Each row has a name. After each piece below comes the name of the row it's from, unless a question asks for something else. Each question is about the rows just above it.

dof: [ 75 141 130 148 162 130 180 101]
Sibu: [130  76 148 130 139 101 162 171]
ginu: [137 134 192 176 135  85 103 134]
Sovu: [118 148  97 173 123 134 102 178]
rana: [ 97 123 102 148 134 178 173 119]
Nadus: [133  77 139 122 124 106 136 183]
neral: [130  76 148 130 139 101 162 180]
lepu: [154 131 108 105 107 130 188 132]
kede: [130  76 148 130 141 101 162 180]
Which row holds these entries in another order? [134 148 173 123 178  97 118 102] => Sovu
[101 180 130 162 148 130 141  75] is which row reordered? => dof
Put [ 75 130 162 130 141 101 180 148] back in order: which row is it? => dof
Put [183 133  77 139 122 124 106 136] back in order: which row is it? => Nadus
[130 101 148 180  76 162 130 141] is which row reordered? => kede
[101 130  76 180 139 162 130 148] is which row reordered? => neral

fura: [123 170 182 152 158 107 139 114 105]
lebo: [118 115 143 112 101 176 148 169 168]
bos: [180 103 136 141 144 144 143  89 159]
lodoz: [169 182 107 114 152 139 105 123 158]
daru: [118 168 176 148 169 111 143 116  99]
napip: [ 66 122 160 141 102 114 158 145 115]
lekib: [122 159 141 114  66 145 115 102 158]
[136 141 144 144 143  89 159 180 103] is which row reordered? => bos
Put [159 103  89 144 143 180 144 141 136] back in order: which row is it? => bos
Put [168 118 115 143 112 101 176 148 169] back in order: which row is it? => lebo
Which row holds these entries in another order? [145 141  66 158 159 102 115 122 114] => lekib
Which row holds these entries in another order? [105 114 139 107 158 152 182 170 123] => fura
Put [ 66 102 114 115 122 141 145 158 160] back in order: which row is it? => napip

kizu: [130 126 125 131 145 135 145 146 119 137]
vogu: [122 148 129 147 150 135 184 130  69 104]
metat: [105 148 145 123 135 141 139 120 119  96]
nibo: [148 130 123 104 129 135 147  69 150 184]
vire: [147 137 145 123 125 129 139 135 135 113]
Which row holds these entries in another order? [148 141 135 119  96 120 105 123 139 145] => metat
[104 122 135 150 129 184 147  69 148 130] is which row reordered? => vogu
Which row holds these entries in another order? [137 146 131 130 125 145 126 145 119 135] => kizu

Fes: [131 127 132 149 111 112 140 166 131 137 130  71 116 137]
Kope: [114 147 131 139 124 139 128  91 172 144 124 100 126 127]
zez: [128 147 172  91 139 125 131 167 144 139 124 125 135 114]
kesel: [113 107 130 112 106  94 113 116 137 142 125 167 125 134]
bamiz: [111 137 132 116 130  71 166 149 140 131 112 131 127 138]
sifib: [134 128 125 124 172  91 139 131 139 114 144 167 147 126]
[114 128 147 172  91 139 125 131 167 144 139 124 125 135] is which row reordered? => zez
Which row holds these entries in another order? [100 139 124 126 172 131 139 144 114  91 127 124 147 128] => Kope
Which row holds these entries in another order? [138 111 137 132 116 130  71 166 149 140 131 112 131 127] => bamiz
Which row holds these entries in another order? [138 127 131 112 131 140 149 166  71 130 116 132 137 111] => bamiz
Which row holds these entries in another order? [130 137 140 137 131 111 131 127  71 132 149 166 112 116] => Fes

Sidab: [137 113 130 164 135]
lif: [149 101 150 160 116]
fitem: [130 136 113 137 164]
bifo: [138 130 136 113 164]
gigit: [160 150 117 101 149]
Which row holds these entries in another order? [116 150 149 101 160] => lif
[149 160 150 117 101] is which row reordered? => gigit
Which row holds these entries in another order? [136 113 137 164 130] => fitem
Put [130 138 136 164 113] back in order: which row is it? => bifo
Put [164 137 113 136 130] back in order: which row is it? => fitem

kigep: [114 120 122  99 131 138  94 139 146 143 118 159]
mamol: [146 118 143 159 114 122 131 139  94 121 138  99]
kuz: [156 151 115 132  91 138 163 131 137 143 109 172]
Put [ 94  99 114 118 121 122 131 138 139 143 146 159] back in order: which row is it? => mamol
Which row holds these entries in another order? [143 159 114 122 131 139  94 121 138  99 146 118] => mamol

mot: [115 132 163  76 145]
gatal: [166 114 125 135 119]
dezi: [114 135 166 126 120]
Losid: [135 119 166 125 115]
Vod: [179 110 168 139 111]
gilit: [110 139 169 111 179]
guvem: [119 166 126 135 114]
Which row holds these entries in another order? [114 119 125 135 166] => gatal
Put [110 111 139 169 179] back in order: which row is it? => gilit
[125 166 115 135 119] is which row reordered? => Losid
Which row holds these entries in another order? [110 179 139 111 169] => gilit
[114 119 126 135 166] is which row reordered? => guvem
[119 166 114 125 135] is which row reordered? => gatal
Put [126 135 114 119 166] back in order: which row is it? => guvem

roba: [101 158 135  95 102 154]
feto: [154 158 101 135 103  95]
Gurip: [118 154 153 103 106 168]
fod: [155 130 173 103 115 149]
zize: [154 101 135  95 101 158]
gel: [129 133 143 114 117  97]
Puvo: [129 115 103 155 149 173]
nanid: [136 101  95 158 154 103]
Which row holds these entries in another order? [154 103 136 101  95 158] => nanid
Which row holds these entries in another order? [101 135 103  95 154 158] => feto
Which row holds these entries in another order? [155 149 103 129 115 173] => Puvo
Which row holds these entries in another order? [135  95 154 158 101 102] => roba
Which row holds these entries in another order? [103 115 129 149 155 173] => Puvo
Put [ 95 101 103 136 154 158] back in order: which row is it? => nanid
Put [168 106 103 153 154 118] back in order: which row is it? => Gurip

moma: [105 163 164  64 180 162  94 125 121 113 108 117 112 100]
muk: [162 111  64 163 180 118 121 113 105 125  94 164 100 108]
geme: [118  64 105 164 125  94 100 108 113 162 112 180 163 121]
Put [ 64  94 100 105 108 112 113 118 121 125 162 163 164 180] back in order: which row is it? => geme
Put [ 64  94 100 105 108 112 113 117 121 125 162 163 164 180] back in order: which row is it? => moma
[117 112 100 105 163 164  64 180 162  94 125 121 113 108] is which row reordered? => moma
Put [121 118  64 105 164 125  94 100 108 113 162 112 180 163] back in order: which row is it? => geme
Which row holds these entries in another order? [100 112 117 108 113 121 125  94 162 180  64 164 163 105] => moma

zof: [140 138 128 127  93]
Miteb: [134 139 128 126 157]
Nikol: [123 116 128 126  90]
gufad: [ 89 128 116 126 123]
piz: [132 125 128 127  80]
ded: [107 102 128 124 159]
votog: [127 120 128 127  81]
tinos: [123 130  80 128 127]
nid: [109 109 128 124 187]
Gil: [130 123 128 127  79]
Put [ 90 126 128 116 123] back in order: which row is it? => Nikol
Which row holds these entries in another order? [ 93 127 128 138 140] => zof
Which row holds these entries in another order? [128 127  79 130 123] => Gil

bul: [128 136 126 116 125 129 143]
Kika: [128 130 130 129 133 142 137]
lol: [130 159 155 143 133 131 110]
Ven: [128 131 142 129 133 130 137]
seton: [133 150 137 125 128 148 165]
mupod: [134 136 105 136 148 125  95]
sasov: [143 126 130 128 116 125 136]
nupuv: [128 129 115 147 123 122  90]
livek: [134  95 136 104 136 125 148]
Put [137 142 133 129 130 130 128] back in order: which row is it? => Kika
[ 95 104 125 134 136 136 148] is which row reordered? => livek
Which row holds these entries in another order? [131 142 129 133 130 137 128] => Ven
Put [116 125 126 128 129 136 143] back in order: which row is it? => bul
Which row holds these entries in another order? [ 90 115 122 123 128 129 147] => nupuv

